(in the rows, 128 means zero)
Each path below is one point turned by a fixed rotation once a step. After each direction that follows a path, write how fast that rotation turns it, in degrees a step (0 if it stays still).
Each turn is a multiple of 5 degrees from 10 to 175, or 0.
Each row of a path follows its step; steps can be skipped.

step 0: [130 125 130 137 124 117 125 122 134 129 128 127 125 134 123 128 133 118
 126 123 126 122 134 128 126 126 128 133 128 129 126 130 130 132 125 133
 132 131 145 127 106 114 130 128 120 126 134 133 110 127 127 133 139]
step 1: [136 124 123 131 126 116 134 128 133 124 131 133 134 138 125 129 120 121
 128 129 128 130 134 137 114 113 127 119 130 140 127 117 124 131 131 135
 126 120 134 131 122 120 133 131 123 131 134 126 112 140 128 127 129]
step 4: [126 124 123 136 126 127 133 122 136 132 119 114 131 126 133 125 127 118
 132 118 123 121 126 117 119 123 125 124 127 131 134 128 113 126 122 124
 123 125 143 125 125 132 113 129 136 132 128 125 114 128 127 123 125]
step 6: [128 122 126 135 114 130 138 124 134 128 126 123 137 140 121 130 126 124
 128 111 126 120 126 137 120 121 120 124 130 135 130 132 119 134 120 124
 134 129 140 129 122 125 132 128 128 124 132 136 111 130 131 128 129]
step 9: [129 112 128 137 132 111 120 131 130 135 115 129 138 125 135 129 129 117
 135 124 128 123 130 119 116 124 134 121 128 133 133 126 125 133 128 136
 122 127 135 134 130 125 127 136 131 125 125 119 115 130 125 132 124]
step 10: [122 121 121 139 129 128 129 135 138 139 128 121 128 120 135 125 127 116
 136 123 127 128 136 125 132 122 131 126 124 130 139 128 117 121 130 135
 125 121 138 140 116 127 126 129 130 130 130 135 118 134 114 125 131]
step 11: [124 113 128 138 126 118 126 137 133 125 124 123 126 127 123 127 131 130
 126 119 126 115 130 128 121 125 133 130 127 131 132 130 114 137 125 118
 123 125 134 131 115 122 131 142 126 128 129 132 115 135 120 132 120]
step 12: [134 127 118 142 124 126 146 132 131 124 132 129 134 130 129 131 126 131
 127 122 127 123 135 133 125 118 131 130 127 131 144 128 123 116 119 127
 131 121 144 135 119 127 126 131 129 128 136 130 120 135 126 132 120]
step 13: [133 119 122 133 120 121 123 127 131 124 125 127 126 128 135 119 124 137
 127 126 132 116 127 141 115 133 128 128 127 126 143 122 127 128 129 121
 139 132 141 123 121 125 123 136 123 121 134 132 114 134 123 124 129]
step 14: [133 127 119 136 130 121 130 132 134 132 127 134 142 138 140 122 126 120
 126 122 133 122 130 128 120 123 130 124 139 136 143 132 136 128 126 128
 140 124 141 128 127 118 122 132 130 126 125 126 117 123 134 128 123]
Speeds:
[125 131 127 128 131 123 128 128 130 128 127 128 127 130 127 129 127 130
 132 128 128 131 129 126 128 128 131 129 125 125 128 128 127 130 128 130
 125 126 126 129 126 128 129 127 127 128 128 127 128 132 129 126 128]
45
[129 126 130 125 126 128 125 128 130 124 126 127 129 129 127 129 127 131
 128 125 131 124 125 125 125 130 127 127 126 130 127 129 125 130 127 129
 128 129 127 127 127 129 126 128 127 129 127 127 129 127 127 124 127]
155
